(in the rows, 128 means zero)
A single turn carries every row of the set below to another of its rows. Some are shown first; where does it send the rows asked next?
q767: [ 85 117 144 145 129 162 121 139 139 125 148 136 101]
q193: [ 95 107 145 134 135 161 118 148 148 128 149 135 102]
q797: [138 101 117 156  96 143 142 138 150 144 145 136 102]
q737: [123  93 126 151 101 141 146 123 120 154 133 133 106]
q302: [114 128 129 150  95 147 155 140 115 147 132 122 117]
q525: [ 86 115 147 145 129 163 121 139 139 129 150 138  99]
q851: [127 122 119 145  99 150 150 153 155 133 142 123 121]
q990: [132 101 134 154  99 143 149 130 117 145 125 123 106]
q53: [ 99 104 146 134 135 163 116 147 146 134 146 138 103]
q592: [112 122 131 156 106 143 157 142 134 144 131 114 131]
q58: [121 101 129 166 105 137 149 127 128 155 133 126 112]
q631: [129 106 131 153  93 143 151 131 120 152 125 140 104]
q505: [ 89 115 149 150 124 164 121 134 140 124 136 151 101]
q834: [143 104 123 137  95 148 145 149 138 148 137 137 103]
q909: [ 99 103 151 138 131 161 124 142 151 128 135 150 100]
q906: [ 88 117 144 144 128 165 117 141 139 129 151 137 102]
q576: [ 90 112 150 149 126 162 124 133 143 125 138 151  96]
q681: [ 95 107 148 134 135 162 120 147 147 131 147 137 103]
q220: [109 117 132 144 103 147 158 135 119 144 125 119 129]
q461: [123 126 119 131  94 156 153 151 142 129 140 125 124]
q80: [123 122 134 149  97 150 156 140 119 134 126 112 120]
q151: [ 99 103 152 140 131 161 120 141 147 130 130 152 103]
q375: [100 100 150 138 133 159 122 142 151 128 134 149 100]
q765: [ 89 111 150 149 127 159 124 133 142 123 134 150  99]
q590: [128 126 121 133  96 153 150 158 133 143 145 119 115]
q438: [136 102 113 139  91 151 142 140 142 139 148 139 101]
q188: [145 101 123 145  93 149 142 141 133 138 140 127  98]
q523: [135 122 123 139  92 155 149 150 136 127 140 117 112]

q53 turns into q151
q631 turns into q302
q438 turns into q737
Now these:
q58 turns into q592
q375 turns into q765
q523 turns into q188
q525 turns into q681

A single turn carries every row of the set below to another of its rows. Some are shown first; where does it send the rows asked next?
q464: [114 108 118 123 111 133 166 118 145 176 132 105 122 145 144 117 115 125
 127 125 133 142 141 141 115 132 108 164 113 107 126 133 157 116]
q758: [119 135 118 132 116 114 124 117 154 141 109 132 127 136 155 134 134 123
 143 140 124 112 105 125 130 126 119 155 133 128 112 122 150 104]
q485: [112  89 128 136 144 132 167 107 168 190 138 135 147 128 143 111 147 152
 133 144 119 142 121 148 115 126 107 134 130 127 129 131 137  79]
q903: [114  99 111 145 125 125 168 118 144 193 132 109 123 138 135 123 140 133
 122 140 110 125 133 160 119 132 122 162 106 108 130 134 171 108]
q963: [114  93 119 147 130 128 149 112 155 180 138 138 146 128 140 111 147 146
 135 134 111 153 109 154 127 119 107 140 132 122 140 148 134  67]
q999: [126  99 124 136 110 124 177 136 146 164 128 118 125 155 147 125 135 128
 120 138 117 143 133 147 111 122 136 164 125 117 137 118 166 106]
q100: [126 129 118 126 120 116 131 130 148 164 113 117 121 140 143 139 160 128
 122 151 109  94 106 124 127 130 113 136 130 130 107 122 164 106]
q484: [124  99 117 119 122 127 151 130 144 167 136 132 156 144 138 102 148 154
 132 132 114 164 139 144 114 119 111 134 135 129 128 134 129  71]
q605: [112 141  98 120 121 121 119 124 136 169 109 119 132 139 140 126 143 134
 135 145 117 101 131 125 123 140 115 148 129 128  98 127 146 111]
q365: [ 99 115 122 147 120 144 162 116 135 175 120 125 135 137 127 121 142 129
 159 102 102 120 119 126 135 106 106 145 115 123  95 150 158  90]
q37: [115 136 115 134 113 121 128 118 151 149 108 132 126 140 152 136 133 123
 135 143 124 108 105 124 129 130 121 155 144 132 111 123 146 107]
q181: [111 117 133 131 110 142 170 130 134 160 117 123 136 152 131 121 142 126
 152  98 104 132 123 115 128 102 108 139 125 130  95 139 157  92]
q263: [130 131 118 124 122 107 127 130 147 162 111 118 123 140 143 134 162 124
 129 146 105 100 105 124 128 129 113 134 122 124 111 124 167 104]
q526: [109 112 122 147 119 137 169 130 132 165 117 130 142 146 125 122 155 137
 154 110  91 123 127 130 129 101 126 144 122 133  96 136 163  85]
q288: [113  94 126 119 134 139 161 122 158 194 141 125 140 136 150 103 146 145
 136 137 130 149 124 125 107 125  92 126 124 114 133 134 131  83]
q141: [124  98 131 115 125 129 152 118 155 184 142 117 140 136 136 107 146 140
 123 124 119 155 117 138 122 123  81 120 126 119 128 149 137  77]
q628: [118  98 128 124 136 127 167 123 154 189 129 139 149 149 144 101 146 147
 131 136 115 160 129 134 105 129 115 133 143 126 134 126 127  84]
q954: [116 142 101 117 125 110 117 119 139 164 107 121 136 137 139 122 143 133
 140 139 112 107 132 130 125 140 115 149 122 125  98 126 150 109]

q263 turns into q954
q37 turns into q100
Now these:
q181 turns into q526
q288 turns into q628
q464 turns into q999
q963 turns into q141

A single turn carries every row of the set below to another of its rows. Some are shown first; where does it send the rows asked next?
q511: [138 139 144 142 134 127 120  79 147 164 171 118 128 116 119 115 116 126
 124 113 138 168 150 115 133 144 123 109 152 155 105 136 134 158  96 150
 119 146 154 136 139 101]
q836: [136 129 152 130 166 146 109 120 153 144 139 111 129 107 112 128 146 118
 119 117 139 143 138 137 133 149 132 116 111 129  88 130 135 138 121 148
 133 147 166 159 124 117]
q997: [158 134 157 149 152 128 120 121 151 127 184 143 126 108  91 113 120 119
 133 102 169 153 154 134 119 145 121 119 166 130  99 151  99 134 111 137
 109 135 159 131 126 122]
q555: [145 113 159 148 141 121 108  74 154 163 168 118 127 135 113 138 123 117
 117 102 139 148 158 132 114 140 124 122 140 146 101 140 121 159 119 140
  91 145 148 135 131 126]
q630: [133 136 137 137 182 145 116  91 134 141 162 142 109 134  99 116 108 125
 133 100 161 161 157 101 119 140 122 110 138 153 112 171 115 115 142 142
 100 149 149 123 127 105]
q165: [147 115 140 138 145 147 124  67 156 159 156 118 131 139  90 137 118 118
 127 104 145 169 148 128 138 109 117 120 140 142  83 139 110 150 116 138
 103 131 156 144 124 125]
q674: [124 121 145 152 167 142 111  75 113 141 160 137 136 139  95 138 112 103
 113 114 137 153 150 136 120 132 126 124 153 156 101 157 117 164 127 143
 122 140 172 141 103 104]
q534: [151 141 150 110 177 140 121 109 142 134 153 141 100 122 102 123 112 124
 123 105 155 148 150 121 118 142 115 117 131 148  97 183 121 139 116 145
  85 139 141 135 141 120]
q155: [131 127 141 153 168 139  95  90 150 160 158 132 111 138 104 121 119 118
 128  95 159 146 151 121 126 135 133 115 136 149 100 128 110 169 129 146
 129 144 128 158 110 142]
q205: [127 130 152 124 159 138 100 103 113 145 156 129  87 126  84 128 112 115
 114 122 156 180 146  86 117 146 129 126 139 147 100 156 115 149 115 146
 110 130 161 153 115 123]
q647: [149 120 123 147 140 133 101 109 162 132 143 131 120 118  83 114 122 127
 124 103 159 162 151 124 141 143 118 115 145 142 100 145 106 115 113 138
 102 146 172 130  99 107]
q653: [138 133 152 150 144 141 116  83 154 153 161 119 120 125 103 114 133 141
 128 119 153 148 137 117 145 150 130 120 116 124  92 158 108 155 130 132
 113 139 128 167 136 115]
q543: [155 118 145 152 142 136 127  71 143 144 158 120 152 128  86 112 122 108
 139 105 149 149 145 118 120 135 135 115 139 146 104 134 115 149 121 148
  90 133 138 156 132 120]
q668: [138 127 146 138 129 136 105 121 116 147 145 123 106 123  87 114 133 110
 114 142 175 139 161 116 136 137 106 116 123 153  95 148 138 147 132 160
 111 146 164 149 130 108]
q501: [133 122 149 131 157 137  91  80 141 144 155 133 130 141 106 132 129 130
  93  94 161 139 140 120 125 138  96 119 148 157 107 132 126 114 112 143
 148 112 167 145 128 126]
q215: [145 118 148 140 145 116 111 117 122 142 156 125 107 137  87 127 143 119
 116 117 171 147 155 105 133 144 100 113 135 141  90 145 108 159 147 140
 142 141 160 131 133  98]
q742: [144 124 147 131 179 134 107  85 130 147 156 124 116 133 105 122 121 123
 115 119 157 125 145 109 124 142 120 116 147 157  96 144 115  96 103 142
 158 134 176 139 134 130]
q691: [145 133 148 129 144 147 115 163 144 141 159 131 116 120 114 124 128 121
 103 116 157 134 143 120 125 140 111 119 140 149  80 163 118 149 113 148
 118 135 153 147 142 106]
q172: [146 133 154 133 163 135 125  84 143 155 151 118 125 125 103 120 116 119
 127  95 139 170 143 123 123 135 123 115 153 149  81 129 118 178  99 144
 122 135 173 156 132 103]
q757: [146 120 147 145 164 142  89 122 124 149 149 126 140 129 105 120 161 120
 121 117 156 145 153 131 127 137 115 119 135 146  89 175 105 110 118 147
 150 139 142 162 134 120]
q597: [141 147 149 139 147 133 114 111 129 122 170 134  95 137 104 122 104 133
 117 131 146 154 135  82 105 133 115 123 138 145  99 161 121 157 114 149
 114 135 147 136 128 114]
q715: [136 119 158 133 175 156 107  84 145 122 166 123 138 123 103 115 130 113
 106 116 149 120 124 111 135 134 128 121 140 122  89 146 108 116 119 149
 121 117 175 153 136 103]
q798: [151 122 146 144 156 143 109 111 142 140 160 131 134 130 118 116 153 126
 129 122 144 154 156 134 125 136 118 118 141 151  93 129 119 125 120 148
 170 141 139 144 108 122]
q815: [135 122 144 142 161 137 103 127 112 141 172 124 111 133  98 125 115 103
 129 130 168 139 151 112 134 118 103 113 143 138  79 142 114 156 147 173
 119 134 158 147 127 105]
q110: [137 141 149 154 141 136  99 124 143 143 159 123 121 117 100 135 110 126
 123  97 147 158 148 140 117 144 103 112 154 140  89 157 117 131 127 144
  86 132 177 159 108 130]
q572: [133 142 136 134 161 123 113  92 119 123 143 127  93 138  95 109 119 113
 114 137 158 167 141  97 109 138 121 100 139 140  96 146  99 135 123 144
 116 145 158 131 137 121]
q973: [142 143 152 129 168 133 119  97 130 140 166 122 125 124 113 127 113 131
 118 119 148 114 130 108 128 134 116 121 146 136  99 162 124 106 106 155
 143 113 170 157 147 122]
q227: [155 124 163 137 176 168 103 131 129 139 148 130 119 120 105 143 130 125
 114 104 165 135 142 138 135 137 126 128 108 144  93 140 126 121 114 150
 130 146 162 151 136 105]
q838: [139 137 155 128 167 141  97  98 124 153 146 112 118 119 104 130 116 123
 111 108 140 109 150 100 126 152 131 129 133 151  97 151 126 112 105 141
 143 124 174 161 118 122]
q881: [148 136 137 143 145 135 113 100 134 157 158 137 129 129 117 140 108 106
  89 132 127 156 152 124 118 143 113 120 142 137  75 169 113 118 117 141
 129 112 164 146 122 135]
q821: [143 118 139 151 148 139 125  79 131 150 159 116 130 124 113 109 127 108
 131 120 125 163 135 121 121 137 132 102 163 162  84 138 119 149 105 154
 108 154 161 160 124 109]
q238: [139 122 138 141 163 143 118  72 124 135 162 123 142 121  90 130 105 115
 119 142 150 162 136 136 146 144 116 109 125 153  99 156 127 143 114 143
 106 158 159 128 138 106]
q935: [131 126 139 141 143 159 102 139 118 158 147 131 119 126  97 128 133 111
 109 101 163 165 164 111 131 144 118 117 155 161  91 150 109 128 135 137
 137 128 162 154 114 101]
q789: [141 135 138 151 154 139 121  95 146 146 152 130 144 125  85 121  84 116
  98 107 157 157 151  99 123 138 125 117 113 147  96 139 121 108 113 143
 136 122 159 146 114  99]
q45: [126 150 139 155 171 142 106 122 136 150 169 134 139 138 118 126 137 122
 105  97 161 132 154 123 139 129 128 117 124 141 114 155 121 122 136 169
 142 133 166 136 130 114]
q254: [135 130 137 147 172 142 109 135 136 139 154 128 130 131 111 102 122 115
 115 122 179 157 152 117 128 149 115 101 142 150  93 138 108 118 137 153
 116 142 170 129 152  94]
q728: [139 116 148 155 156 156 122  72 144 151 150 145 101 144 114 118 129 131
 122 129 170 156 135 145 132 125 125 121 140 141 101 135 122 139 126 151
 105 142 150 159 135 126]
q175: [142 136 159 135 149 155  88  99 136 140 172 116 136 106 108 126 127 106
 107 117 140 113 144 111 126 153 118 110 132 154  94 146 125 122 107 133
 133 137 145 149 128 146]
q667: [139 140 143 126 154 143 121 100 123 142 140 136 100 132  94 126 128 121
 118  94 141 153 160 114 111 134 119 115 143 159  98 186 105 129 128 127
 108 139 140 150 104 112]
q477: [121 134 165 145 170 141 121 111 146 149 181 129 141 125 120 117 136 133
 123 118 159 160 148 136 129 135 121 126 134 136 103 140 139 127 135 173
 138 125 167 160 129 110]
q224: [142 133 143 128 152 114 113  89 128 132 152 127 146 120  87 129 115 118
 114 112 142 146 143 136 125 141 110 118 137 149 104 167 119 178 100 139
 129 136 132 143 129 106]
q853: [158 105 156 144 176 125 110 108 151 145 153 147 132 111  98 125 104  95
 108 118 156 142 138 112  93 153 129 126 140 134  92 151 126 131 106 139
 128 131 157 141 145 119]

q821 turns into q511
q667 turns into q630
Now these:
q815 turns into q668
q110 turns into q647
q674 turns into q238
q477 turns into q836
q543 turns into q555
q254 turns into q691
q501 turns into q715
q45 turns into q227
q155 turns into q728
q973 turns into q838
q789 turns into q853
q597 turns into q205

A single turn carries every row of the set below to another of its rows. Some are shown first; where does it send the rows asked next?
q440: [147 139 142 115 114 136 159 131 149 124 144 107 118 124 108  98 126  99
 152 126 136]
q762: [120 127 119 124 134 157 122 138 143 124 132  87 121 124 128 102 130  98
 138 146 113]
q682: [141 145 135 138 133 116 153 115 140 129 130 126  90 112 113 113 122 100
 132 126 155]
q696: [104 129 141 133 148 121 134 128 136 142 139 129 111 115 131 135 138 123
 134 134 132]
q195: [144 139 144 126 117 143 139 139 163 130 160  84 107 118 112 119 123  80
 146 120 128]
q913: [148 148 144 132 121 129 150 106 160 126 138 108  99 123 107 108 110  85
 133 127 137]
q735: [121 156 133 149 125 130 116 138 145 137 135  83  97 138 126 137 130  73
 141 124 135]
q223: [124 140 127 134 132 148 112 118 136 120 140 109 117 130 127  98 128 107
 112 146 125]
q867: [123 143 134 121 148 120 108 135 152 128 117 122 118 138 105 116 122  79
 133 116 142]
q61: [110 120 159 135 131 146 151 143 155 145 150 107 110 114 124 113 113 110
 115 124 140]
q442: [123 137 127 128 129 146 107 136 148 120 120 108 113 110 125  99 111  94
 135 152 129]
q750: [126 111 148 130 124 146 127 142 156 145 114 130 116 126 134 118 119 106
 121 129 141]
q5: [122 132 145 131 133 133 140 150 154 142 110 110 120 136 120 116 104 109
 163 118 151]
q987: [129 119 160 135 132 149 150 141 143 147 126 110 110 123 128 124 141  94
 106 129 130]
q692: [117 140 143 144 120 124 138 119 129 140 149  91 106 133 128 124 149 108
 147 104 143]
q56: [132 146 141 150 137 133 122 129 140 130 127  75  99 132 122 124 134  73
 153 121 125]
q41: [147 150 141 120 112 143 146 139 156 137 134  97 127 111 113 129 109  89
 142 116 132]
q153: [121 135 122 138 128 129 129 146 135 146 134  92 106 147 136 138 111 100
 148 147 124]
q348: [122 142 165 143 138 112 137 129 153 133 153 115 105 122 137 118 139 101
 161 122 144]
q498: [114 148 154 133 147 149 142 148 150 142 157  90  92 117 122 127 118 108
 122 133 129]
q912: [127 147 124 136 131 136 140  94 137 115 131 110 109 126 113 100 133 103
 130 117 127]
q271: [115 128 151 121 130 156 119 141 157 120 130 112 127 118 123  96 140  95
 123 134 123]
q953: [133 135 151 115 138 143 160 141 154 138 146  88 102 142 108 120 117 106
 120 121 137]
q568: [111 143 137 130 160 123 142 136 125 141 134 117 128 127 130 116 152  99
 137 137 130]
q827: [104 143 146 157 129 118 137 136 153 131 147 114 104 115 135 127 145  97
 158 120 141]
q992: [123 146 140 140 132 148 127 150 140 143 142  74 107 125 128 141 119 113
 148 143 128]
q570: [134 116 133 137 142 128 127 152 135 143 143  86 114 138 132 134 113  98
 140 145 122]
q239: [103 129 141 139 146 134 130 135 127 149 150 117  89 133 120 120 138 106
 130 141 120]
q479: [110 153 123 122 141 115 127 138 160 132 116 114 122 132 109 124 123  74
 135 127 147]
q214: [107 124 134 122 135 119 135 114 155 133 106 116 135 119 118 116 136  86
 137 121 132]
q269: [148 125 142 139 118 126 143 105 136 119 127 110  94 131 131 102 137 101
 136 131 138]
q249: [113 141 162 134 146 147 161 135 158 144 144  96 100 128 133 122 136 116
 130 122 145]
q258: [146 142 131 130 120 132 144 117 143 134 111 122 102 127 111 107 130  81
 136 115 151]
q879: [110 150 147 139 137 114 144 118 134 137 136 110  96 106 122 123 146 100
 146 114 154]
q217: [121 143 130 119 152 121 134 102 142 121 145 106 102 140 132 107 143 107
 123 131 137]
q603: [133 137 144 130 120 125 126 143 169 134 119 109 119 110 109 131 107  96
 150 123 157]
q599: [116 123 139 136 133 155 135 135 151 134 116 101 134 120 134 109 120 109
 107 140 135]
q998: [122 153 124 124 135 129 129 104 131 117 145  81 108 128 134 114 129 113
 136 122 128]
q942: [118 139 123 117 138 130 120 131 149 133  97 116 124 116 109 121 114  90
 142 139 134]
q793: [132 149 160 130 112 150 161 129 149 147 148  91 107 121 121 115 114  95
 136 119 134]
q142: [132 145 142 126 125 147 131 141 157 147 127  84 134 146 123 138 118 105
 144 139 124]
q688: [112 139 136 137 130 125 134 144 172 132 116 114 120 134 127 127 106 107
 161 132 149]
q353: [108 126 151 134 136 138 134 125 148 141 111 121 120 110 144 128 130 111
 114 118 135]
q823: [130 152 137 129 128 131 110 132 151 131 133  84  99 138 113 105 119  77
 141 153 144]
q241: [128 124 142 147 136 122 148 142 170 133 129 124 111 115 102 115 122 102
 148 135 155]
q920: [102 137 122 131 143 111 146 135 129 141 143 121 118 122 129 127 143  94
 141 136 127]
q389: [117 135 139 127 140 145 120 113 150 109 124  88 100 145 126  97 131 111
 126 126 131]
q173: [126 154 130 123 133 124 109 123 134 133 145  76  98 127 121 130 126  85
 140 139 124]

q750 turns into q249
q271 turns into q987
q867 turns into q568
Now these:
q442 turns into q353
q241 turns into q692
q153 turns into q688
q992 turns into q603
q913 turns into q912

A single turn carries every row of the set below to another of its rows. Some are shown first; where does it send the rows asked next?
q244: [132 142 139 122 138 134 116 125 122 156 145 125 107 125]
q478: [132 128 139 135 140 153 133 123 134 116 128 113 118 141]
q303: [157 115 126 142 138 117 133 140 113 127 131 124 113 128]
q896: [140 124 125 123 138 101 104 119 117 138 127 149 129 144]
q261: [107 111 125 123 131 131 106 122 138 117 114 115 122 143]
q499: [108 130 115 103 142 129 123 136  97 132 128 135 136 125]
q466: [123 139 109 138 132 123 110 141 121 127 152 138 126 108]
q740: [113 100 138 132 138 107 121 134 113 151 131 125 118 135]
q776: [109 117 133 131 133 140 121 104 135 112 141 120 110 142]
q130: [126 145 131 125 136 140  99 107 119 136 123 133 107 115]
q135: [111 112 134 142 130 126 142 111 102 132 138 150 126 129]
q988: [120 147 129 131 145 135 134 128 111 126 146 136 139 106]
q326: [114 139 114 131 131 136 125 154 130 134 111 129 116 132]
q749: [145 140 114 139 131 114 123 123 119 115 134 122 104 144]
q585: [122 112 125 125 143 117 116 105 148 123 123 128 140 125]
q453: [121 105 137 115 129 132 102 137 103 110 133 122 126 116]
q29: [101 137 119 120 127 126 132 140 132 130 138 127 129 149]
q372: [123 123 131 118 130 105 121 122 110 150 113 133 106 141]
q218: [149 123 116 132 117 127 125 126 127 114 130 122 148 128]
q252: [139 130 151 120 140 131 126 107 120 129 128 156 120 135]
q760: [118 120 119 148 132 123 110 130 122 116 128 131 117  95]
q476: [124 140 143 124 141 131 127 124 142 110 136 134 145 123]
q782: [134 123 118 125 122 123  92 126  99 132 134 138 138 124]
q657: [116 115 136 136 134 148 118 128 108 125 142 130 111 100]
q652: [132 116 126 111 116 149 134 127 120 116 114 120 122 140]
q629: [122 114 129 147 137  92 130 117 122 135 141 136 122 131]
q865: [130 110 123 113 137 130 151 117 107 130 118 138 118 137]

q372 turns into q466
q988 turns into q652
q657 turns into q261
Now these:
q499 turns into q218
q740 turns into q760
q135 turns into q453
q244 turns into q326
q865 turns into q782
q29 turns into q303

